A single turn carries every row of the set below to another of its rows. Some are shown first; where does it send the rows asked next?
q_947: [ -8  22  -7   4   5  -4   8  -7   0   2   7  -3   3   3   4  17   3   5
 -10  -3]
q_368: [  5   3  -5  -6   7   1  14  10  -5  -2   3  -2  -2   4 -15  -8  -5  -3
  21  14]
q_178: [-13   6  -9   4  -1 -14  10   1   2   2  -1   0  -5   2   7  22   4   1
  -8  -8]
q_935: [ 10  12   3  -5 -17   8   5  -6 -19 -17  -2  -3   3  -2   5  -5   6   0
   4  -1]
q_313: [ -1  -4  -3 -12   8  -8  21   1  13  -7   0   2   2   1   6  -2  -7  -2
  11  12]
q_759: [ 13  -2  -8   9  -4  -2   1   8   2 -18  -1  -8 -24   3  -1  -7  10  10
   4   1]
q_745: [  6  -3   4   6   3 -17  -5  -2 -12  -5  11 -12  -4   1   3   7   1 -18
  12 -11]
q_269: [ -1 -17 -11   6  -9  -5  -3   9  -8  -7   4  -2   4 -22   7   5  -4  -1
  -4  -4]
q_977: [-1  8 -6 -5  9 -5 20 -3 13 -8  4  0  7  3  4 -7 -7  1  9 15]
q_65: [ -4   6   2 -10   9  -3   9  -4  -1   3   2  -3  -3  -2   7  26   3   2
  -8  -4]
q_766: [  2  -3  -7  -4   2  -5  15  13  -3  -2  -1   0  -6   5 -14  -6  -4  -4
  22  11]
q_753: [ -6   1 -11  -2   3 -13  22   3  14  -8   0   3   2   4   6  -7  -7  -1
  10  11]
q_842: [  9  -2   4  -9 -20   2   7  -1 -18 -17  -8   0  -3  -3   7   1   7  -4
   6  -5]
q_680: [  5  -8  -4  -8 -12  -6  -8   4  -6   7  -4   3  11  -2  -4 -14  15   7
  -9  -3]
q_674: [  5  -4  -4  -6 -12  -5  -8   3  -6   7  -2   2  12  -1  -4 -16  15   8
  -9  -2]
q_241: [ 16   6  -6   8   1   5   0   4   0 -17   4  -9 -19   2  -1  -9  11  13
   3   5]
q_836: [ -2   3  -6   3  14  -4 -10  -1   7  17   4  -2  -1   7   3   4   0  -1
 -13  -1]
q_66: [  6  -6  -4  -2   1   8  -5   2 -11  -6  11  -5  11 -25   5   4  -5   1
  -5   1]
q_841: [  4   6   0  14   1 -17  -5  -3 -12  -6  13 -12  -1   3   2   3   1 -17
  10 -10]
q_355: [  1   4 -11   2   2  -3  15  12  -3  -3   2  -1  -2   6 -15 -10  -5  -2
  21  13]
q_830: [ 17  -4  -1   1   2   4   1   6   0 -16   1  -8 -24   0   0  -4  10  11
   4   3]
q_832: [ -2  -4  -5   0  14  -6  -9   1   7  18   2  -2  -4   7   4   8   0  -3
 -13  -2]
q_560: [ -5  -1  -9   6  10 -10  -9   2   8  17   2  -1  -4   8   4   5   0  -2
 -12  -3]
q_228: [  4   7  -5   3 -25  -2   7  -1 -16 -17  -6   0  -1   1   6  -6   7  -2
   5  -6]
q_505: [  8   6   7   6   7 -12  -6  -6 -13  -5  15 -14  -1   0   2   5   1 -16
  11  -8]
q_789: [  7  -7  -2 -10 -10  -3  -8   3  -6   7  -3   2  11  -2  -4 -15  15   7
  -9  -2]
q_796: [ -1   2 -15  14  -8   0  -5   2  -9  -7  11  -4  12 -20   5  -3  -5   2
  -6   0]

q_977 -> q_313
q_796 -> q_66
q_505 -> q_745
Where do these go?
q_935 -> q_842
q_766 -> q_355
q_832 -> q_560
q_674 -> q_789
q_241 -> q_830
q_947 -> q_65

A single turn carries every row of the set below to another of its rows. Some are shown first; where does it send the rows asked next?
q_993: [-12   1  -1   9  -8  19 -13   9  12  12   1  10]
q_284: [-5 -7 21  3 10 13 -9 -8 -1 17 20 -2]
q_535: [-10 -18   5 -15   9   5  -4   0   9   5  17  -8]
q_212: [-15 -20  15 -18   9  17  -7   7   2   2  16  -7]
q_23: [-8  2 19  8  5 15 -6 -9  3 18 13 -1]
q_137: [ -8   1   1  16  -4  20 -12   3   1  10   0   6]
q_563: [-8  3 -7  3 -6 24 -7  8  4  0 -2  6]
q_361: [-10   1  -5   8  -4  21 -15   9   5  11  -3  11]
q_638: [ -9 -23   9 -19   5  12  -9  -1   1   8  16  -5]
q_209: [-16  -3  -1 -15  15  26 -13  25   3  13   3  -6]
q_487: [ -2 -16  -6 -14   3  10   2   7  -2   2   0   1]
q_110: [ 3 -8 -6  2 -2  5 -5  3 -1  2 12  4]
q_371: [-17  -1   1 -14   9  26 -19  27   4  14   6  -3]
q_448: [-16   1   2 -16  16  21 -15  24   4  15   1 -11]
q_410: [-12  -1  25   3   4  15  -7  -8   5  17  11   2]
q_695: [-12   3   5 -21  19  21 -16  20   3  14  -1   0]
q_145: [-10 -23   6 -18  17  17  -7  11   4  10  14  -7]
q_907: [-4  6 20  5  5 20 -5 -7  4 19 14 -2]
q_690: [ -3 -17  12 -22   6  22  -3   1  -2   7  14  -6]
q_386: [-11 -22  12 -17  13  13  -8   1   1   7  18  -4]
q_953: [ -7   9  16   1   2  15 -13  -8  -3  22  16   1]
q_702: [-15  -2  -4  -8  11  27 -16  24   1  16  -6   0]
q_252: [ -5   4  -4   8  -2   9 -19  10   9   9  -3   4]
q_582: [-13  -1  -4 -17   5  20 -17  22  -2  17   3 -13]
q_774: [ -6  -1  -4   6  -4  18 -17  10   6   3  -3  12]
q_471: [ 3  3 22  3 10 15 -6 -7  8 11  9  4]
q_403: [ -4  15   7  -6  12  16 -11  14 -12  19   1  -5]
q_79: [  2   7  14 -11  19  12  -4   6  -1  26  10  -2]

q_563 -> q_953
q_774 -> q_907
Where do these go?
q_145 -> q_702
q_690 -> q_582
q_371 -> q_993
q_487 -> q_403
q_386 -> q_209

A single turn carries every row of the set below to another of its rows. Some are shown first; where does it send the rows asked next?
q_867: [ -9  -2   9   7  -3 -22  -3  14  -1  19  18  -1  10   5  11 -17  -5   4
  11  -2  -9  10 -28  17   4   1]
q_493: [ -2  20   5  13 -12 -10   2  10  -6   7  13  -7 -14  -3   7 -12   7   2
  -9   3 -15  -4 -19  -3   1 -12]
q_173: [ -8  15   6  -3 -15 -12  -5   1   1  11  10   9  -1  10  21   2  -1   6
   7  17   0 -16 -15  13  -9  -7]
q_183: [  5 -14 -11   8   2 -23  -8   3  -6   1  11  -1   5  -7   6  -2   1  19
  -1  10 -32  -8  -8   2   3  -6]
q_393: [  0  -1 -15   1 -11 -13 -31  12  -2   9   5 -20   7   2   2  -7   5  13
   5   4   0   8  -7  17 -10   6]
q_11: [  5   2  -1   4   3   3  -7  -1  10  20   0   0   3  -5  11   3   1  -7
   6  -2 -13  -9  -7 -10 -11   4]
q_736: [ -3  13   2 -11 -14 -10 -13   4   1  11   4   6   6  12  23   8  -9   8
  12  19  -8 -12  -3  14  -7  -3]
q_220: [  3  14  -3  -3   5  -8 -10  27   2   0  21  -4  -1  18  11 -11   3   9
  11  14 -15 -11 -25   1 -18  -9]
q_968: [ 20  10   1  -9   1  -7  -6   9  -7   6  21  -7   2  14  10   8 -12  16
  10 -17 -15   6 -19   1  -3  -7]
q_637: [-20   3 -11   6 -10  -1  -9  16   6  12  16  -6  11  10  17   4 -10  -3
  12   6 -11   8  -8   1   4 -16]
q_634: [  3   6   5  -4  13  -5 -11  22   5   6  22  -3   2  22   7  -8   1   0
   9  10 -18  -2 -28  -1 -20  -7]
q_149: [  1  -8  -6   5   2 -17  -6   9  -7   0  10   5   7  -3  12  -1   3  16
  -5  23 -31 -10  -8  11   0  -8]
q_553: [  2   8  -1   9   2  -3  -3   6  16  24   8   0   6  -3  14  -6  -6 -11
   3   0 -15  -1 -16  -7 -11   5]
q_601: [ -8   5   6   1 -10 -17  -5   9  -7  20  15  -1   5  10  11 -16  -5   4
   5   7  -2  14 -27  16   6  11]
q_668: [  6  -5 -11   1  -1 -21 -12  10 -12  -2  10   0   7  -3  12   3  -1  19
   2  23 -29  -8  -2  11  -1 -14]
q_88: [-14   5 -16   5  -5  -9  -5  13   5  13   7   0   7   4  11  12 -13   0
  12  -1 -13   9 -11   8   9 -19]
q_992: [-11  -2 -17   6  -7  -3  -8  10   1  13  11  -6  12   5  14   9 -13   1
  15  -5 -14   7  -7   5   8 -21]
q_415: [ -6   6  -6   0  -6 -10 -27  12  -1  13  10 -13   0   5   0 -11  13  12
  14   3  -3   7   3  15  -7   8]
q_200: [ -5  18   9  -5 -18  -2  -6   6   3  11   7   4   3  15  25   8  -5   5
   9  13  -5  -7 -10   8  -5  -1]
q_157: [ 22   7   0 -15  -2  -7  -2   7  -3   8  19  -5   2   8  -1   9  -6  19
   8 -12  -7  -3 -20  -1  -8 -10]
q_533: [ -1 -11  -5   7  -5 -23  -5  16  -7  -4  13   1  11  -7  10  -7   4  21
  -5  13 -23  -5  -6  13  -8  -6]
q_416: [  8  -5  -9   7   1 -22 -12   9  -7   6   7   1  12 -16  14  -7   0  16
  -2  18 -28  -6  -7   9  -3  -6]
q_472: [ 21   1  -5  -5   7  -7 -12   9  -7  10  17  -9   3   8   7   7 -13  18
   8 -21 -13   6 -16   3  -6  -8]
q_799: [ -8  15  -2  16 -12 -13   5  17   0  -1  11 -10 -10   0   1   0   5   2
  -7  12 -17  -1 -19   0   3 -13]
q_889: [  3 -10 -12   9   0 -16 -10   9 -13   3  10   0   9  -2  14  -8   0  18
  -6  19 -30  -4  -5  17  -4 -13]
q_957: [ -8   5   6   3  -7 -14  -2  11  -6  21  18  -5  12  10   9 -17 -10  12
   9   3  -8  13 -28  15   4  10]
q_377: [ 15   4   5  -7   1  -9  -9   7 -10   0  28  -9  -2   7  15  -2  -4  20
   5 -21 -22   4 -15   0  -7  -7]
q_996: [  2   0 -15   8   2 -15 -11   0  -7   2  10  -1  14  -8  11  -6  -3  14
  -5  17 -36  -5 -16   9   3  -8]
q_896: [ -9  15  -1  14 -15  -6   5  15   1   6  13 -12  -9  -2  -2  -5   8   9
 -10   8 -16  -5 -20  -3   3  -8]
q_963: [-12   2  -7   4  -5   0  -4  15   4  10  15  -7   7  16  17  -2  -6  -2
  15   4 -13   9  -6   5   7 -28]
q_169: [ -3  -2   5   8   2   5   1   6   9  20   9   6   6  -3  14   4  -4  -8
   4   5 -15  -5 -13  -8 -10   2]
q_757: [  0   4  -4   0 -12 -17 -30   6  -2  14  14 -15  -2  -1   0 -11   9  10
   9   4   6   1  -1   7 -16   6]
q_136: [ 17   8   0 -10   3 -12  -9   7  -8   4  19  -3  -1   7  11   6 -11  27
   2 -17 -10  -4 -15   4  -7 -15]
q_122: [ -5   6  -8   3 -12 -10 -29   9   0  15   8 -16   3  -3  -2  -8   9   5
   5   2   5   6  -4   6 -11   9]
q_429: [  5   6  -6  -4 -14 -10 -25  10  -7   8  15 -22   5  -8   5 -15   7   8
   3   1   3   9  -9   6 -16   7]
q_158: [  3   2  -6  -1 -12 -13 -31   4   1  15   3 -15   0  -5   1  -6  12   8
   2   2   0  -1  -3   9  -7  10]
q_92: [ -1  12   6  15 -16 -10   4  12   1  10  11 -12 -11  -8  -1  -9   4   4
  -7   7 -20  -3 -20   4   2  -7]
q_534: [ 21   6  -2  -6  -4 -15 -11   2  -9  12  19  -9   4   9   8   1 -13  20
   8 -20 -13   6 -16   1   0  -4]
q_623: [  2  10   1  -8   8  -8 -10  26   6   1  21  -9   2  15  12 -12  -1   0
   3  17  -9  -3 -22   7 -19 -13]
q_649: [ 11 -12  -8   4  10 -18 -13   7  -7  -1  10  -1  10   3  14  -2   2  19
   2  18 -30 -11  -6  16  -5  -8]
q_728: [ 23   8   0 -12   2  -6 -12   4 -13   7  20  -8  -7  11   4   4  -9  20
   6 -10 -15   1 -11   0 -13  -4]
q_120: [ 26   4  -3  -8  -1 -12  -6   6   1   5  19 -12   1   8  12   4  -9  18
   3 -18 -15   3 -20  -2  -5  -8]
q_520: [  1   4   4   4   6   3 -11   0   9  17   1   3  -2  -1   7   7   3  -9
   8   0 -14  -6 -15  -9 -10  -4]
q_899: [  2   1  -5  -4  -6  -8 -34   9   1  15  11 -21   1  -4   5 -12   9   8
   7  -3   1   9  -2  12  -7  -1]
q_593: [  1   4 -14   4 -11 -11 -26   8  -3  12  10 -16  -4  -4  -5  -6  11   8
   0   4   3  -2   1   7 -13   1]
q_858: [  1   7   4  -7  11  -3  -7  22   6   3  26  -9   0  17   9  -9   4   7
  11  19 -19  -6 -23   2 -17  -4]
q_655: [-11  -4   5  -1   2 -12  -5  11  -3  17  19  -6   8  11   8 -21 -11  11
   7   1  -3  11 -26  15   6   5]
q_778: [ -1  13   3 -13 -11  -7 -15   6   1  15  -3  10   5  15  20   3  -7   5
  10  21  -7  -3  -8  12  -5  -3]

q_136 -> q_899
q_867 -> q_493
q_11 -> q_736
Where do these go?
q_173 -> q_963
q_377 -> q_429
q_200 -> q_637
q_157 -> q_415
q_183 -> q_728
q_122 -> q_149
q_534 -> q_593
q_957 -> q_896
q_472 -> q_158
q_601 -> q_799
q_757 -> q_889
q_520 -> q_778
q_92 -> q_220

A single turn carries every row of the set below to another of its rows. Some are shown first; where does it send the rows asked next?
q_25: [ 15   8   1   1  -9   6  -4  -1 -17  13   7 -21  13  19  -4]
q_873: [ 19   4   9  -8 -19  10   1  10  -3   2  12 -10   6   3  17]
q_694: [  1   2  -1 -13 -10   5  -4   7  19   2   0 -11  13   5  -7]
q_413: [ 11   7   4  -1   7  15   4  -7  -3 -11  15   0  16  11  10]
q_245: [ 12   4  12  11  -8   2 -11  -1  -6 -10  19 -13   3 -11  -4]
q_622: [  8  15  -9   6   8   4  -2  -5  12   0  14  -8  24 -10  -3]
q_111: [ 15  -4  12  -5  -4   4 -17  -6 -11  -7  -2  -9   5   0 -10]
q_854: [ 10  14 -13  -8  -9  11  -4  -5   8   8  16   0  15  17  -8]
q_641: [ 23  14 -15  -1 -11  -7  -6  -4   5   0  -1  -8   0   1 -14]
q_488: [ -2  24   0  -5  -4  -4   6   3 -16  -5  17  -4  18   4   9]
q_160: [  6  13  11  -7  -6   4   1  -2   8  -8   5 -12  31  -5  -7]
q_238: [27  3  2 -8 -8  4 -6  5 -8 -6  8  6 16 15  5]
q_272: [  3   8  -8   0 -12  -4  -3 -10  -2  11  -7   5   9 -10 -11]
q_874: [ 13  10 -12  -2 -10   2  11  -1   4   7  -7   6   2  -3   8]
q_104: [  8  19   7   9   1 -10   5   9  -2   2   7  -2  24   0  -8]
q_314: [  4  30  -5 -19  -5   6   3   6  -7   0   3 -13   6  -4   0]
q_329: [  2   4  -3  -2  -2  10 -17 -11  -7   5  18 -14  20 -15  -2]
q_682: [ 15   2   1  -8 -15  -2  -4  12  -8  13  21   7   5  -2  -1]
q_556: [  6   1  -8  -2  -5   4   0  -1 -23  11   0 -19   2  -7  -4]
q_887: [ 10  14 -13  -3 -10 -16  -8   1  -9   0  -3   1   1  11   2]
q_606: [  5  13 -13   4 -11  23   3  -6 -11   7  13  -7  20   4   2]
q_856: [  0  21  -3   5   5   5  -1   0  -9   6   3 -11   9  -7  18]
q_464: [ 15  12   7   5 -18  15 -11   9  -3 -11  -3  -6   2  -7   1]
q_268: [ 11   9  -5  -8  -6 -13 -11  -1  -4  -6 -10   2  14 -12   3]
q_251: [  3  -2   5  -5 -16   3   6  -1   2  15  17  -7  14  10 -12]
q_515: [22 15  0  1  1 -7 -2 -7 10 -1  3  7 -2 -6  1]
q_222: [  0   1  -7   3   1  -2   5   3 -11 -10  14  -6  -4  -6 -14]
q_346: [  6  -1   3   1   1   2 -12   4 -10  -2   6 -19  17   3  18]
q_755: [  0  13 -14  -5 -15  10   0   0 -10  -7  12 -25   4  -2  -8]
q_782: [ 23   6   7 -13   4  10  -5 -12  -3  -2  15 -17  16   3 -13]

q_346 -> q_25
q_314 -> q_222
q_111 -> q_238
Where do these go?
q_755 -> q_245
q_887 -> q_641

